arr =
[[129 127 130 128 124 134 120 120 133 125 134 126 124 133]
 [135 119 130 133 124 135 124 119 129 130 135 119 129 129]
 [128 126 128 128 125 133 124 121 129 127 132 125 127 131]
 [121 130 129 121 118 145 108 105 139 118 142 128 118 143]
 [135 126 132 134 126 128 125 129 132 126 129 126 126 129]
 [127 128 129 127 124 134 121 120 132 125 133 127 124 133]
 [129 120 128 128 121 142 119 109 130 128 140 119 127 133]
 [129 123 124 129 132 125 138 132 119 136 125 124 136 121]]
Indices start at 1.
(1, 1) = 129
(3, 1) = 128
(6, 7) = 121
(1, 9) = 133
(2, 13) = 129
(7, 13) = 127
(8, 13) = 136
(1, 10) = 125
(5, 13) = 126
(4, 6) = 145
(7, 8) = 109
(8, 5) = 132
(4, 4) = 121
(1, 11) = 134
(5, 1) = 135
(5, 4) = 134
(3, 3) = 128
(6, 6) = 134
(8, 9) = 119
(1, 2) = 127
(5, 6) = 128
(2, 6) = 135
(5, 14) = 129
(7, 3) = 128
(3, 2) = 126
(3, 11) = 132
(4, 3) = 129
(8, 2) = 123
(1, 7) = 120
(1, 14) = 133
(7, 10) = 128
(6, 11) = 133
(5, 11) = 129
(3, 13) = 127
(1, 5) = 124
(4, 10) = 118

x =
[[111 128 118 134 138 123 130 124 134 135 118 128 126 129 115]
 [123 116 135 132 137 119 123 141 130 115 130 133 122 103 133]
 [128 119 115 139 140 119 132 134 107 117 132 134 120 135 134]
 [131 124 116 136 148 126 134 141 132 129 126 126 135 132 130]
 [133 119 128 132 130 124 130 132 118 117 132 127 124 126 138]]
Rows and columns are counted from 1.
(1, 1): 111
(4, 2): 124
(5, 15): 138
(4, 6): 126
(5, 9): 118
(4, 15): 130
(3, 1): 128
(4, 4): 136
(1, 7): 130
(1, 15): 115
(5, 3): 128
(2, 5): 137
(3, 12): 134
(3, 9): 107
(1, 6): 123
(5, 8): 132
(1, 10): 135
(5, 12): 127
(5, 5): 130
(4, 7): 134
(4, 1): 131
(1, 3): 118
(5, 2): 119

A = [[128, 128, 127, 127, 128, 128, 127, 128], [129, 116, 152, 152, 105, 118, 154, 137], [123, 133, 109, 109, 141, 132, 108, 118], [110, 144, 130, 130, 133, 146, 139, 114]]
Rows and columns are counted from 1.
(1, 1)	128
(1, 5)	128
(1, 2)	128
(4, 6)	146
(1, 6)	128
(2, 7)	154
(2, 5)	105
(3, 6)	132
(1, 7)	127
(4, 8)	114
(3, 8)	118
(4, 5)	133
(1, 4)	127
(3, 4)	109

grid =
[[149 118 115 149]
 [138 127 118 122]
 [116 133 133 117]
 [134 126 127 133]]
Indices start at 1.
(1, 1) = 149
(3, 4) = 117
(4, 3) = 127
(2, 2) = 127
(1, 3) = 115
(4, 1) = 134

data =
[[127 130 125 128 128 129 133 130 127 129 128 131 128 130 121]
 [107 136 126 127 117 141 132 154 141 129 125 137 143 138 141]
 [137 125 127 128 133 123 129 117 122 128 130 126 121 125 118]
 [139 123 130 129 133 120 124 114 122 127 130 122 120 122 124]]
Indices start at 1.
row 1 col 1	127
row 3 col 9	122
row 2 col 8	154
row 1 col 15	121
row 3 col 14	125
row 1 col 13	128
row 4 col 3	130
row 4 col 12	122
row 4 col 8	114
row 3 col 1	137
row 2 col 11	125
row 4 col 9	122
row 1 col 8	130
row 3 col 5	133
row 2 col 12	137
row 1 col 3	125
row 4 col 4	129

W =
[[129 126 127 132 139 110 131 122 123 128 127]
 [125 129 128 140 129 139 122 113 140 122 123]
 [127 128 127 136 134 126 126 118 132 125 126]
 [128 127 127 133 135 119 129 122 127 127 127]
 [128 128 127 134 138 117 131 124 127 128 130]
 [125 128 127 154 148 118 127 105 139 121 127]
 [127 129 128 131 129 131 128 127 131 127 129]
 [127 131 128 142 138 126 130 122 136 126 133]
 [129 127 127 130 135 117 131 127 124 129 130]
 [126 129 128 141 133 133 125 117 138 124 127]
 [130 124 128  98 103 140 122 141 116 131 118]
 [130 124 127 116 124 121 127 131 117 129 123]
 [127 125 127 126 126 129 123 119 127 125 120]
 [127 132 128 147 143 123 132 121 138 126 135]
 [127 131 128 139 136 126 131 126 134 128 134]
 [127 129 128 142 139 124 129 119 135 125 130]]
Indices start at 1.
row 1 col 1 -> 129
row 14 col 1 -> 127
row 16 col 1 -> 127
row 7 col 5 -> 129
row 15 col 3 -> 128
row 9 col 5 -> 135
row 10 col 10 -> 124
row 5 col 4 -> 134
row 2 col 8 -> 113
row 13 col 4 -> 126
row 6 col 7 -> 127
row 12 col 10 -> 129
row 3 col 10 -> 125
row 11 col 6 -> 140
row 11 col 7 -> 122
row 16 col 10 -> 125
row 16 col 2 -> 129
row 13 col 3 -> 127
row 2 col 7 -> 122
row 7 col 3 -> 128
row 2 col 2 -> 129
row 7 col 11 -> 129
row 7 col 4 -> 131
row 14 col 5 -> 143
row 6 col 3 -> 127
row 5 col 7 -> 131
row 11 col 4 -> 98
row 10 col 11 -> 127
row 10 col 2 -> 129
row 1 col 5 -> 139
row 4 col 10 -> 127
row 1 col 10 -> 128
row 7 col 8 -> 127
row 12 col 6 -> 121
row 8 col 7 -> 130
row 14 col 11 -> 135
row 9 col 3 -> 127
row 12 col 8 -> 131

M = [[126, 128, 121, 136, 125, 128, 133, 122, 125, 131, 124, 126, 130, 126, 133, 128], [128, 128, 139, 126, 131, 130, 129, 135, 124, 130, 130, 134, 116, 128, 133, 134], [130, 130, 131, 125, 123, 126, 127, 133, 128, 130, 130, 125, 155, 125, 127, 129], [127, 130, 121, 131, 131, 132, 131, 126, 130, 136, 130, 125, 134, 139, 124, 112], [129, 141, 135, 129, 124, 129, 128, 130, 131, 131, 121, 123, 115, 128, 117, 126], [127, 127, 135, 134, 138, 131, 128, 125, 136, 128, 136, 133, 132, 141, 133, 131], [129, 129, 120, 128, 128, 128, 127, 115, 127, 133, 117, 129, 139, 134, 129, 128], [133, 118, 115, 132, 129, 128, 131, 120, 125, 126, 120, 130, 119, 129, 124, 131], [131, 134, 124, 129, 131, 124, 129, 120, 130, 119, 129, 124, 108, 124, 124, 132], [130, 127, 129, 119, 129, 132, 127, 124, 122, 131, 135, 122, 139, 126, 123, 131]]
Rows and columns are counted from 1.
row 1 col 1 => 126
row 10 col 14 => 126
row 7 col 10 => 133
row 2 col 4 => 126
row 2 col 7 => 129
row 10 col 5 => 129
row 7 col 14 => 134
row 3 col 7 => 127
row 2 col 8 => 135
row 6 col 7 => 128
row 5 col 16 => 126
row 1 col 2 => 128
row 9 col 16 => 132
row 7 col 1 => 129
row 2 col 5 => 131
row 1 col 8 => 122
row 6 col 12 => 133
row 2 col 13 => 116
row 1 col 9 => 125
row 8 col 9 => 125
row 10 col 8 => 124
row 4 col 6 => 132
row 8 col 4 => 132
row 1 col 15 => 133
row 4 col 11 => 130
row 7 col 15 => 129
row 8 col 15 => 124
row 2 col 12 => 134
row 5 col 2 => 141
row 8 col 13 => 119
row 7 col 16 => 128
row 4 col 13 => 134
row 5 col 4 => 129
row 2 col 1 => 128
row 6 col 4 => 134
row 8 col 8 => 120

m =
[[126 132 127 120 128 128 128]
 [125 127 126 124 129 127 128]
 [120 112 124 139 131 124 129]
 [140 122 126 146 122 113 131]
 [136 134 135 136 126 135 127]
 [122 127 124 119 130 127 128]
 [130 131 129 128 127 129 128]
 [137 126 124 135 123 112 131]
 [132 129 123 125 125 116 130]
 [117 118 123 125 132 125 129]
 [133 128 126 130 125 120 130]
 [106 113 119 118 136 127 129]
 [116 132 132 115 134 145 124]
 [134 141 125 112 124 121 129]
 [144 125 132 153 122 121 130]]
Indices start at 1.
row 1 col 1 -> 126
row 10 col 2 -> 118
row 7 col 2 -> 131
row 3 col 7 -> 129
row 1 col 3 -> 127
row 13 col 2 -> 132
row 2 col 4 -> 124
row 8 col 3 -> 124
row 8 col 6 -> 112
row 13 col 1 -> 116
row 9 col 5 -> 125
row 1 col 4 -> 120
row 1 col 2 -> 132
row 10 col 1 -> 117
row 10 col 7 -> 129
row 1 col 6 -> 128
row 3 col 4 -> 139
row 7 col 1 -> 130
row 9 col 1 -> 132
row 1 col 5 -> 128
row 4 col 5 -> 122
row 8 col 4 -> 135
row 15 col 2 -> 125
row 14 col 7 -> 129
row 14 col 5 -> 124
row 11 col 7 -> 130
row 6 col 4 -> 119
row 4 col 6 -> 113
row 4 col 3 -> 126
row 14 col 4 -> 112
row 10 col 5 -> 132
row 11 col 4 -> 130
row 12 col 7 -> 129
row 7 col 4 -> 128
row 13 col 6 -> 145
row 8 col 1 -> 137
row 5 col 7 -> 127

a =
131	110	132	117	105
130	118	130	122	115
121	150	124	142	158
128	126	128	127	125
Rows and columns are counted from 1.
row 1 col 1: 131
row 3 col 3: 124
row 4 col 2: 126
row 2 col 4: 122
row 4 col 5: 125
row 4 col 4: 127

B =
[[124 127 138 143 134]
 [132 138 110 105 131]
 [130 123 124 124 124]
 [131 137 110 105 134]
 [121 133 127 128 139]
 [132 138 110 106 131]]
Indices start at 1.
(1, 1) => 124
(2, 4) => 105
(3, 5) => 124
(5, 2) => 133
(1, 4) => 143
(6, 4) => 106
(3, 4) => 124
(4, 3) => 110
(3, 3) => 124
(5, 3) => 127
